In the rows, 128 means zero.
Named turns come first, each shown by rows before and after it. Which turns, in which order, take the first row of each pair that follows to the second? Write the first one first, as in the answered first pair.
Gegu:
[ 93 191 109 141  94 168 155 164  45 131  96  81 136 136 162 108 156 127
 112 207 199 177] -> [ 91 173 112 169  93 175 164 170  38 134  91  91 126 111 177 123 153 118
 133 197 198 169]
[ 61 163 155 161 123 114 101 109 146 168 108  75 126 157 154 143 119 135
 100 110 148 146] -> [ 61 169 144 159 117 116 113 120 150 167 110  88 135 158 150 138 116 142
  94 119 148 146]
[129 115 152 156 132 107 149 149 154 130 135 185 116  87 140 125 122 129
 112 112 142  98] -> [128 103 159 156 144 110 133 133 159 138 127 151  98  81 140 154 123 114
 134 103 118  92]
[130 154  78  91 126 132 148 153 144 149 127 146 121 153 104  88 119 104
  61 191 154 148] -> [125 136  97 126 115 136 175 169 135 153 123 187 122 119 129  82 121 104
  69 184 169 134]
Pud:
[127 131 105 121 120 106 116 157 139 135  99  91 150 119 117 119 110 131
 108 136 139 109] -> [115 123 124 137 119  99 128 164 152 131 113 109 148 104 136 118  99 134
 109 123 151 100]
[127 140  81  87 117 132 123 115 126 128 112 127 121 104 111 127 124 105
 119 188  94 106] -> [ 84 144 105 122 121 123 143 128 122 140 105 123 107  82 151 135 109 107
 114 184 109  94]
[135 146 155 159 163 159 145 147  97 107 131 148 137 100 146 132 143 107
 191 155 142 142] -> [158 139 156 152 167 159 144 145 103  98 134 162 144 103 134 134 141 108
 193 149 132 141]
[140  98 142 168 161 135 121 121 119 124 149 138 132 116 120 156 104 108
 166 116 116 110] -> [159 103 118 138 153 141 115 117 117 120 147 120 136 133 101 147 112  93
 165 133 103 119]
romab:
[168 127  93  80 121 129 137 128 140 111 127 174 147 146  89 107 119 147
 109 140 115 132] -> [176 110  86 113 115 152 142 127 133 133 115 190 123 115 104 110 123 134
 130 145 100 116]
[118 131 124 158 135 148 119 124 114 146 111  90  87 105 152 152 128 106
 169 140 104 126] -> [ 85 131 164 170 148 111 126 132 126 120 134 101 103 116 165 168 115 126
 142 118 117 122]
[194 153  81  64 124 150 114 117 113 114 133 104 116 195  90  86 125 120
 136 155  92 200] -> [211 101 104 157 106 182 133 129 107 164 105 146  69 102 127 116 134 104
 191 146  71 150]
[168 122 131 127 111 124 101 135 132 101 124 153 143 156  87 131 111 127
 148 144  99 119] -> [167 108 143 147 114 123 110 141 130 110 120 169 123 125  95 136 111 121
 153 139  98 108]
semu:
[139  96 106 153 104 145 162 122 126 142 124 200 134  97 105  92 120 126
 130 153 124 111] -> [168  94 107 135 109 176 127 110 104 110 113 161 141 118  97 107 140 113
 171 140  97 144]
[153 103 134 112 110 124 121 122 119 106 108 136 146 139  78 120 150 121
 162 119 125 120] -> [133 108 147 103 125  92 123 116 129  92 121 125 148 158  83 125 148 126
 140 107 139 122]
[117 106 148 167 144 138 141 141 118 123 142 133 112  82 145 142 129 141
 129 102 135 122] -> [127 104 144 158 145 146 133 124 114 116 138 131 118  91 141 146 139 138
 149 108 131 127]
[140 125 133 134 124 157 139 132  96 121 112 149 107  87 137 117 132 148
 143 117 123 150] -> [136 137 146 115 136 159 125 128  99 101 119 117 112 110 139 122 134 149
 144 106 119 164]
Now pairs of rows:
Each pair is two turns apart.
[139 134 124 128 120 113  98 135 129 109 116  78 102 118 114 147 140 123
 138 118 117 127] -> [111 141 128 143 120  87 122 143 151 136 125 109 105 116 122 138 126 129
 103 127 132 100]
semu then semu
[112 142 108 141 127 151 142 115 110 194  97 113 138 119 146 142 113 123
 174 167 124 117] -> [161  98 124 145 130 143 141 110 136 156 125 181 162 113 122 143 120 142
 178 130 111 106]
Pud then Pud
[145 101  89  95 135 122 103 106 139 132 137 112 118 138 104 137 107 137
 121 126  92 165] -> [ 92 104 130 158 136 102 131 118 128 146 140 119  99 110 161 150  89 139
 109 114 120 144]
Pud then Pud
[120 171  96 129 123 123 127 136 138 152 112 125 121 150 128 117 132 134
 101 170 145 119] -> [146 151  93 142 114 152 114 132 113 154  95 119 105 126 131 125 147 119
 146 160 126 118]
romab then semu
[110 127 101 155 117 119 123 113 170 190 104 112  91  98 146 149  94 109
 132 150  96  86] -> [ 91 108 151 170 130  90 124 117 176 155 124 120 102 101 165 176  89 121
 137 107 102  97]
semu then romab
[138 100 120 113 153 156  97 126 116 122 110  93  99 122 126 162 148 137
 168 106  83 136] -> [ 92 110 159 144 159 128 115 134 124 118 119  92 102 116 162 169 132 148
 151  94 104 134]
Pud then romab
[119 133 146 158 116 151 141 152 101 126 127 136 131 114 155 129 134 131
 136 123 152 143] -> [109 138 162 144 129 126 129 145 122 104 136 117 129 131 154 145 128 139
 130 104 140 156]
Gegu then romab
[192 120  73  85 121 150 114 116 142 140 127 155 146 131  66 111 163 123
 149 149  98 132] -> [183  93 122 114 135 152 104 111 127 115 118 144 129 117  98 154 167 117
 197 101  89 141]
romab then semu
[154 121 109 156 143 152 121 156  92 162  69 128 106  73 135 133 121  90
 181 145 124 131] -> [159 113 137 133 161 142  91 149  93 111  87 103 127  99 130 152 127  96
 205 102 122 163]
Pud then semu
[111 169 132 154  84 173 167 187  56 110 146 180 172 123 155  80 164 155
 135 175 196 150] -> [124 142 170 153 105 188 126 166  41  83 132 124 145 119 178 140 175 136
 211 130 155 171]
Gegu then semu
[123 124 133 125 111 147 140 116 160 173  92 122  94 107 154 130 124 112
 160 146 109  81] -> [102 118 173 119 123  89 147 115 182 131 133 152 129 139 160 139 114 136
 122 109 122  81]
Pud then romab
[104 145 145 173 103 141 172 149 123 142 123 149 121  78 172 120 143 129
 121 132 163 114] -> [112 150 133 159  90 143 178 148 118 133 130 165 139  93 162 104 141 137
 113 154 168 120]
romab then semu
[104 160 154 132 109 111 124 127 110 134 123  97 125 135 164 142 103 145
 111 148 124 139] -> [137 153 148  88 109 111 119 125 119 107 141 126 152 161 127 122 111 155
 100 139 123 145]
Pud then romab
